rotation ticks, each row followed by its count of ticks
The counts run from 0 to 320.
[-34.7  -0.4  13.8 -18.3  13.8  12.7  26.6   0.0   8.8  -3.3 -13.3   1.6
 -10.2  16.8  -7.4 -30.3 -30.2  19.1 -48.9  -9.6   8.2  16.0 -16.8 -38.5
 -12.5  -1.4   1.2 -15.0   1.5  40.9  24.4   3.2  -8.0  16.7  19.9  10.3
  36.8 -27.4  35.4  13.3 -16.0  12.0  -0.4 -12.3  -7.1  17.1  18.2]  117
[  5.1 -18.5 -27.1 -22.8 -16.2  -5.0  15.2 -26.1  -0.3   6.7 -32.7 -17.2
   8.6 -43.9   4.9  26.9  21.3  42.6 -15.9   8.4 -10.7   7.5  10.8  17.8
  10.9  11.8 -11.8  10.9 -43.3 -12.5  16.1   0.8  -0.9  27.5   0.0 -18.9
  13.9 -21.3  24.8  10.6   1.3   5.9  23.0 -31.1 -26.9  -6.1 -16.2]  64
[ 13.1 -17.7  32.4   2.1  16.6   0.4  19.2  -2.3  15.6  13.7 -27.3   1.7
  -9.2  -8.9   9.8 -12.6  -8.6  35.6 -49.6   4.7 -11.6  11.3 -18.8 -27.5
  10.8  26.7  32.7 -12.7  17.6  17.0  15.6 -11.9 -11.8  10.6  -6.9   0.1
   8.0 -43.4  21.6  -6.5 -10.4 -23.1   9.4  -4.9   4.9  12.6  41.2]  129
[  1.9 -14.6 -25.8 -18.8  37.3   6.4 -13.5 -20.4  38.5  21.9  45.8   7.8
 -21.1  11.8  10.5  31.9  -1.3 -12.8  22.5 -12.7 -19.9   4.1  -7.8 -19.4
   8.1 -12.0   4.1  22.7  -3.7  -6.5 -21.8  13.8  32.7 -21.4  -2.4  -1.9
  -8.6  27.7  -5.0  -6.8  17.0  27.7   8.1  38.0  19.5 -27.4  13.6]  7
[  1.2 -40.7 -18.9   4.4   0.6   6.7  11.7   6.0  13.0  45.1 -19.8 -25.4
   7.3 -22.1  -2.5   0.6   4.6  36.5 -36.8   9.8 -20.1   5.3  17.9   7.9
 -17.2 -11.0 -30.4  14.5  -8.7   8.2 -24.7 -10.0  -2.3 -13.2  11.3   9.6
  15.1 -51.8  22.1  10.6  24.9  36.6  19.4   9.0   5.9  13.5  20.7]  220
[-25.6 -12.9 -28.8  -9.9  14.6  10.4   0.9   5.9 -18.1   0.0  22.0  -6.9
 -19.7  -0.2  28.9  18.1  12.8 -37.0 -23.9 -18.3  -7.2  -1.1 -11.8  -8.1
 -20.2  -3.2  29.9  20.0  -8.6   0.4   0.1  11.6   9.1   5.4  -3.6 -47.1
   5.3  12.9  -3.2   2.0  26.3  39.2  15.2 -18.5   1.1  14.6 -49.8]  257
[ -2.4 -16.9  10.1 -10.4  -1.5 -20.3 -11.7   4.7  -1.2  58.0  14.7  20.5
   4.9 -16.3  27.4  36.0  47.9   0.9  25.5   9.6 -33.0  -8.0   4.2  11.9
 -11.1  14.2   2.3  12.3 -11.0   1.3  23.7   3.9  35.8   3.0   1.1 -17.2
  20.1 -10.4 -10.1  24.0   2.7  14.7 -23.2   9.8   7.1  15.1 -38.5]  241
[ -4.1 -14.0 -15.4 -18.2  50.9   8.8 -11.9 -26.5  27.9  21.0  36.9  -3.8
 -35.6   8.5  14.9  31.2  -5.9 -14.6  23.9 -20.1  -9.2  -4.2 -30.4 -11.9
  -8.1 -17.8  10.3  20.6  -4.6 -10.5 -19.9  -0.6  21.5 -13.7  -0.3   4.1
 -14.6  18.7 -13.3  -7.6  26.1  22.7   8.3  42.6  17.7 -28.3   8.4]  8
[ -6.9 -12.3 -19.6 -11.4  31.4 -21.2  12.1  14.3   4.1  17.1 -45.0  24.2
 -37.9  36.7  14.3  -9.4   1.5  11.4 -17.2  10.2 -33.3 -16.5 -32.6 -15.3
   9.6 -26.5 -23.5  -1.4  12.3 -26.3 -18.1 -21.4   0.3 -20.4  19.1   7.6
 -16.0 -24.8   0.9 -20.5  12.5   1.5  16.1  22.0  10.0  -0.6 -26.8]  204
[ 18.2  24.1  24.6 -22.0  -6.3 -16.3  -3.9 -19.9   7.8  20.2  15.6   0.6
  17.8 -30.6   5.3  13.2  34.7  23.4  27.3   5.8 -14.4 -25.7 -19.6  10.7
  -4.5  25.2 -24.2  16.7 -23.0  13.6  31.2  -4.0  20.4   5.4 -15.2  -7.0
  18.8  22.4  -1.3   5.7   3.9  -4.7  39.3 -32.3   8.6 -16.1 -14.1]  69
[-20.9   1.3 -27.5 -13.6  48.7  -3.3  21.2  -7.6  -1.0  12.8 -13.8  -1.7
 -38.5  26.7 -13.9  11.7  -1.6   8.1   3.7   2.4 -14.9   8.0 -20.5 -11.5
   9.0 -37.2   6.2  -9.4 -22.6 -44.5 -19.7  22.6   7.5  12.6  32.1 -21.9
   1.4 -23.2  10.2  -7.5  -6.0  18.3  -9.7  16.6 -19.4 -35.2  -9.9]  22
[  5.1  25.3 -15.1 -12.7   2.1  22.7   1.7  -2.6 -13.2  18.6  57.2  32.6
 -14.3   5.6  18.7  -6.3   0.9 -32.6   3.1  -0.3  11.1 -23.4 -14.9 -18.0
  -6.1  -7.1 -13.0  50.3   2.8  22.0  45.0   7.0   7.3   5.0  21.8 -12.4
  -3.1  17.1 -15.3   9.2   8.2  20.2  24.6  30.3   2.5  -1.8 -12.1]  264
[-13.9  35.7  30.1 -22.3  26.1  21.8   4.1 -19.2  36.4  18.5  24.9   8.3
  -2.9  24.7  -8.7 -35.5   4.3 -16.4 -18.4   2.6 -13.2  -5.2 -33.1 -44.0
  20.4  -0.2 -26.7   0.8   4.9  15.6  23.8   9.6  21.5  -8.1   0.3   1.1
  -0.6  14.7  -6.8  19.8 -23.6  -3.1  -2.7  -5.2  11.4  -4.4   2.3]  109
[ 44.6 -13.3  -6.4   1.1  14.2 -13.4  11.4 -11.5   9.2  -6.1  26.1  18.5
  -6.1  12.5  20.3  15.3   0.4  -2.8  25.1   1.9  -3.1 -41.5  12.8 -31.0
 -25.0  -1.8  32.9  21.8  14.7  32.6  -1.2  -6.1   7.0  -7.1   2.0   4.7
   9.0  32.6  14.1 -21.9 -30.4  -8.3  27.8 -15.9  20.2 -36.7  -5.5]  172
[ -9.6  -9.1  -7.2 -10.1  23.3 -30.7  20.3  19.8   7.8  29.5 -27.8  32.7
 -33.3  44.3  12.0 -21.5   3.7  19.5 -10.8   7.3 -30.3 -21.4 -20.6 -11.7
   7.2 -23.5 -16.6  -8.6  22.3 -31.4 -20.0  -7.9   9.8 -26.4  27.6  10.8
  -5.9 -19.6   1.9 -28.9   9.9  -1.6  20.6  24.2  13.6  -6.9 -15.8]  203
[  5.9 -19.5  21.4  17.5   4.6  -2.3  26.2 -18.1  53.0   5.0  -8.9  23.5
  31.0 -20.1  17.3  -8.1  50.8   4.0 -25.3  36.1 -20.9  26.2  14.1 -21.3
  17.3  11.6 -18.1  -9.8  17.6 -32.8   4.0  -5.9  -2.3  -2.0   0.9  -4.1
  -3.2 -11.0  18.4   5.7   3.4   7.9 -13.5  -3.7   3.6   9.2  25.5]  137
[ 15.5   7.2 -20.5 -31.9 -13.9   3.5 -17.4 -43.3  -2.3  12.0  28.8  -1.7
  -2.2 -20.7  16.2   5.0 -21.8   8.9   3.7  -5.9   7.9  -0.3   2.2 -12.2
 -25.1  -0.4 -29.9  25.4 -28.7  47.4  49.9 -14.9   9.9  18.0 -13.8  -8.5
   4.8  15.0   6.8   0.9   2.7  18.7  37.5  -0.3   9.2   7.9 -26.1]  79
[ 47.1 -26.1  -5.0   6.2  14.3  -5.4   0.9 -33.2  -1.7  12.1   9.4   0.2
 -17.1   2.2  24.5  36.7 -16.2   0.7  13.2   2.4  -2.7 -27.3  13.4 -28.9
 -24.2  -2.5  38.3  15.9  -5.9  46.0  14.0 -12.4  13.3   6.5  -9.8  -0.1
  13.5  11.9  12.5  11.5 -41.8 -14.5   5.9  -7.9  11.4 -15.5   7.1]  170
[-17.4  12.5  -6.7  -7.7  28.6 -13.6  19.0  19.8   5.7  46.4  37.0  23.1
 -25.7  31.5 -10.2 -10.8  -4.9  20.8  34.4   9.5  -2.0 -10.8   5.0  -7.1
   0.8 -15.5   8.7  16.4   1.1  13.2  18.2  11.1  24.9  -8.2  34.6   8.4
  10.8  16.2   8.6 -18.7 -10.4  17.5   5.6  32.2   9.2 -40.4  12.0]  17
[ -2.7 -15.8  -6.8  -7.4   5.1  -8.9  -8.0  16.5  17.3  36.0  -9.8  -9.6
   8.0 -39.9  11.2  45.3  23.0  34.9  -5.7 -18.7 -42.6  13.6  -1.9  17.4
  -1.6  18.7  11.3  27.9   4.0 -17.4 -15.6  10.3  28.7  -0.1   6.2  -2.8
  12.0 -44.7  17.2   8.4  10.4  17.0  -6.3  25.7  10.1  29.0  -5.3]  230
[-30.4   5.9 -10.1  14.9  24.9 -27.0  34.1  19.2 -20.1  10.6 -29.9   6.9
 -14.4  37.9  -6.8   1.2  18.6  -1.9  10.0   2.1 -15.9 -20.7  19.5 -27.4
   8.0 -11.2 -27.9  16.1  16.8  31.9  15.1  -2.4  10.4  -5.8  42.8  33.3
   6.5 -16.2  -2.2  16.4 -28.8  22.6  -7.4   0.3  -0.8 -16.1  27.7]  198
[-10.1  -4.4   8.3  -5.9  17.7 -32.9  24.8  31.5   7.9  40.6 -13.9  32.9
 -25.7  41.0  12.6 -10.3   8.6  31.4  -3.3  15.8 -25.2 -30.8 -14.7 -18.4
  -1.3 -16.7 -18.1 -10.9  27.6 -25.0 -15.2  -2.3  20.7 -22.8  27.1  13.2
   7.1 -15.6   8.4 -27.7  -0.8   2.1  18.1  21.3   1.9  -5.2   1.9]  202
[ 39.0  -5.5  -1.0 -14.5   9.2 -26.2  -9.4 -27.6  21.7 -10.8  11.9  51.7
   1.3   9.7  52.8  20.1   5.3  -8.1  34.4   8.1   1.0   0.6  14.2 -20.5
 -11.2  -2.7  -5.9   9.7   9.3  -9.4   5.7 -23.0  31.4   3.0  10.9   1.3
  -1.5  20.1  13.7 -34.7  -8.9   3.3  -0.9  31.4  33.2  -0.6 -27.9]  162
[ -1.3 -24.1 -15.3 -27.7  29.4  -6.9  10.4 -23.9   4.3  17.3 -11.1  -4.1
 -50.5  35.3   8.7  -7.8 -12.2  -6.3 -19.5 -19.3 -11.9 -15.4 -17.7 -45.6
   3.6 -12.0 -12.0  22.7  12.5  -5.8 -39.8   3.0  25.5 -18.4  10.6  20.0
 -22.6 -13.4  -8.8  -6.1  -3.3  16.4   8.2  34.9  13.1 -19.0   1.5]  192
[-36.3  -6.1 -35.9  -9.9  15.5   5.2  25.1   3.0  -8.2  19.3   5.1   3.9
 -31.9   8.7  17.4  27.5  -0.3 -26.4 -35.7 -11.9 -14.7   1.2  -7.6 -21.8
  24.7   0.3  38.9  18.4  -4.7  -6.4  30.0  29.0  17.3  12.6   2.8 -36.1
  -5.4  -4.2 -25.1  20.3 -12.9   8.9  -3.0  15.6 -16.0  18.7  -8.0]  270
[ -2.9  -3.2 -29.8  -5.7  21.1  -1.9   0.6  -4.5  41.2  17.1  60.5  13.5
  -7.6  15.2   5.8  31.8  -8.7  -4.0  21.1  -7.4 -22.2   0.4  12.5 -16.6
   6.0 -18.0   4.9  16.0  -3.5   1.2 -11.9  17.2  36.0 -27.2   8.5   6.8
   5.4  29.8  -7.3  -5.7   5.9  34.3  15.6  34.1  21.0 -26.3  19.4]  6
[ 25.3 -14.4  24.8 -17.3 -12.9  -6.7   8.8 -31.3  58.4  -3.4  11.2  20.1
  36.4 -21.1  25.5  -5.7  24.8   9.3   1.7  -1.3 -17.4  16.6  25.1 -22.9
  14.2  22.2 -13.1  16.2   3.9 -12.3 -17.1  -4.9  44.2  -3.6   3.8   9.2
   3.8  17.0  23.3   2.9  -6.3  13.8 -10.8   1.1  37.7   8.5  12.0]  149
[ -7.0  -1.5  21.0 -13.3 -15.8 -40.0  18.8  12.2  16.9  52.4   0.9  13.5
   8.6 -33.0  19.8  11.6  34.3  46.1   7.1  23.8 -13.7  -8.5  -7.3  24.1
   2.6  38.2 -14.5  22.6  10.2 -22.3  32.1  10.7  23.6   5.1   8.3 -12.1
  13.8   7.0   2.8 -13.4  13.4  -6.4  13.5  13.6  -5.2  -1.8  -2.8]  58
[ 11.1 -24.9   2.3 -24.3  -6.1 -17.1  -6.6   6.5  -2.7  52.4  17.2  16.3
  -8.2 -17.7  31.6   6.5  33.3  21.6   6.6   2.9 -23.0 -18.7  -2.5  20.7
 -31.5   2.2  27.3   1.5 -21.1 -16.1   4.7   6.1  29.4  -0.6  -5.6 -26.7
  20.1 -10.1   6.6  -1.5  18.3   2.5   2.7   2.2  10.8  14.2 -49.1]  243
[-19.6  43.8  -3.5  -7.4  24.0  15.9  16.0  -0.4 -10.9   6.1  36.1  28.5
 -17.3 -11.7  15.2   9.8   7.9 -28.9   6.4  -0.3   6.6 -35.9 -36.5 -15.0
  -8.9 -19.8   9.2  33.9   0.5 -25.0  33.9  14.4  -2.1  26.7  19.3 -25.8
  -3.9  13.1 -15.7   4.7   5.5  14.4  26.3  25.5  -2.6   5.6  -8.9]  266
[  1.5  10.9  14.3   9.7  22.9  -3.2  24.4  13.0 -11.2  29.9 -23.2 -17.7
  -9.3 -15.8 -20.7 -20.8 -22.3  33.3  -8.9  23.7   8.0 -12.9 -25.3  14.2
 -10.5 -21.0 -24.7  30.2  -3.8  10.1   0.1 -14.4 -14.2  13.7  31.6 -36.1
  -4.8 -10.4  20.8  -3.5  22.5  16.0  42.1 -14.6  12.3 -24.4  12.8]  40
[ -3.8  -2.9   2.8   9.1  35.0   6.4  24.3 -16.0  29.6   7.8 -27.3  -1.6
  -0.6 -35.0   4.5  13.4  22.8  16.6 -11.8  17.7 -14.0  43.5  -1.8   3.2
   7.4 -14.3  23.5 -22.5 -26.6 -30.0  14.3  -6.4 -14.1  38.9  -2.6 -39.8
 -16.1 -23.9  23.3 -19.5  22.3   6.1  -5.9  13.3   3.3  -5.3  23.3]  309
[  8.2  26.2  14.4 -21.4  -4.6 -30.7   3.0  -9.2  13.1  17.8  16.7   8.4
  23.4 -32.6  11.1  11.4  42.5  13.0  25.7   3.9 -13.4 -26.2 -15.3  -0.1
  -9.9  20.0 -13.0   9.4 -20.6  -0.5  19.7  -1.6  24.3   9.0 -17.9 -19.0
  10.4  30.2   3.1  -6.5  17.8   6.3  42.4 -33.8  12.7  -8.5 -24.7]  70
[-26.9  26.0   8.6  -5.9  20.5  19.7  20.6  15.2  29.5 -17.1  -2.5  29.7
  25.8  11.5 -12.1  -8.7  -7.1  22.9 -15.5   0.6 -22.1  13.9 -20.2  -3.9
  36.5 -26.3 -20.7  -3.9 -26.8   7.3  35.7   3.7   1.9   3.9  34.0   1.8
  26.1  -5.3  15.8  33.9  -3.0  15.5  33.6 -13.9  -4.9   5.5  31.1]  290
[-49.1   7.8  -5.0  -5.3  14.6   4.7  49.9   0.6   9.8  18.7  21.6  26.2
  -9.8  27.3  10.3 -14.2  46.5 -22.1 -20.7  12.2 -19.5  -8.2  -4.9 -20.0
  30.5 -16.1  -0.4 -15.6 -19.1 -27.0  27.0  20.8   5.6  -0.8   7.9  -5.9
   9.3   7.6 -23.3  26.4   8.2  18.8   7.5  -5.2 -26.4  -7.9  22.5]  280
[-39.6  -6.4  -1.5   6.8  29.4   3.3  25.3   5.4   6.6 -16.4 -28.1  -4.5
  -5.2  -8.3  -7.4 -10.0  -1.6   1.2 -26.8  -7.1 -10.7  49.9  -8.0  -6.0
  18.5   0.3   9.3 -12.1 -16.7  42.0  28.2 -17.3 -21.5  19.3   4.3 -15.7
  -0.3 -15.2  23.8 -12.3  39.1  28.3  20.2  -4.8  15.5   2.2  29.7]  299
[-28.4   3.4 -36.9 -31.0  32.8  27.0  10.0 -26.5  17.1  -4.2 -18.7   3.4
 -32.3  10.7 -22.1 -26.4 -14.0 -12.8 -25.7  -7.4 -11.9   7.0 -24.4 -19.7
  -8.6 -17.6  26.2  -2.6  -3.0  21.2  32.5  13.8 -21.0  17.0  -5.1  -8.5
 -10.9  11.0  17.3   8.1 -28.8  -8.2   6.9 -12.9 -11.7  -0.4 -45.1]  103
[ 18.3  -4.2   7.2  12.1   7.7   8.2  -5.1   6.7   2.3  42.2 -19.7 -11.1
   7.1 -37.3  -3.5 -13.2   3.7  20.2   8.6   8.5 -14.3 -12.1  -4.2  19.8
 -17.9  -7.3 -39.1  53.3   5.9  31.2   9.2 -23.8 -13.6  -7.6  12.8  19.3
  -8.2 -28.4  15.1  16.7  24.8  16.3  28.8  21.3  30.7   5.9  12.1]  223
[ -3.7  16.2  20.1 -16.4  -0.2  13.3  26.1   3.1  15.5   5.6   5.6  22.7
  -6.4  20.7  -2.9 -55.6 -26.7  20.2 -35.6   9.6  12.7  13.3  -5.4 -38.8
   5.0   3.8 -23.2  -1.2  16.3  43.8  31.6  -7.8   3.5   5.0  21.9   6.6
  17.6 -13.7  27.1  -8.2  -7.1   1.2  14.7   3.8  12.4   9.7  17.8]  119
[-12.1  11.5  20.5   2.8 -11.2 -25.2  15.3   2.0   1.2  40.1 -11.7   3.2
  16.4 -33.8   4.9  26.3  31.5  32.8  16.5  33.9 -10.4   0.8  -3.0  19.0
   5.9  42.0 -30.5  29.5  10.6   8.0  52.0  -1.2  10.5  10.8  20.1  -1.7
  13.2  -0.3  -0.6  18.5  -2.2   9.2  -1.9   6.5  -7.1   3.4  19.9]  56
[-34.5  24.8  32.4 -19.9  33.9   0.5  25.9  -7.7  25.8   4.1  -3.6   9.0
 -13.6  17.4  -1.9 -46.6  18.3 -19.3 -25.6 -15.9  -4.4  -4.9 -49.1 -45.7
  -7.6  -7.7   2.5 -24.0   3.1 -15.9  -4.7   8.9   9.1   9.3  -8.6 -15.3
  -4.1   8.0  15.6 -12.9   6.0   8.8  13.9 -11.4  10.4   0.5  -6.4]  112
[ 19.4 -16.0  24.7  -3.7   9.7  -3.3  24.5  -3.7  12.4   6.8 -18.2   4.6
  -7.3 -14.4   3.0 -32.7  -0.3  38.1 -41.0  11.8 -12.4   5.9 -12.5 -26.6
  16.1  28.2  27.9  -1.2  17.8  25.9  24.0 -11.7 -16.1  11.1  -2.4   2.0
   1.5 -37.3  34.7 -21.7   1.8 -23.4  24.1 -14.5   5.7  -0.4  31.6]  130
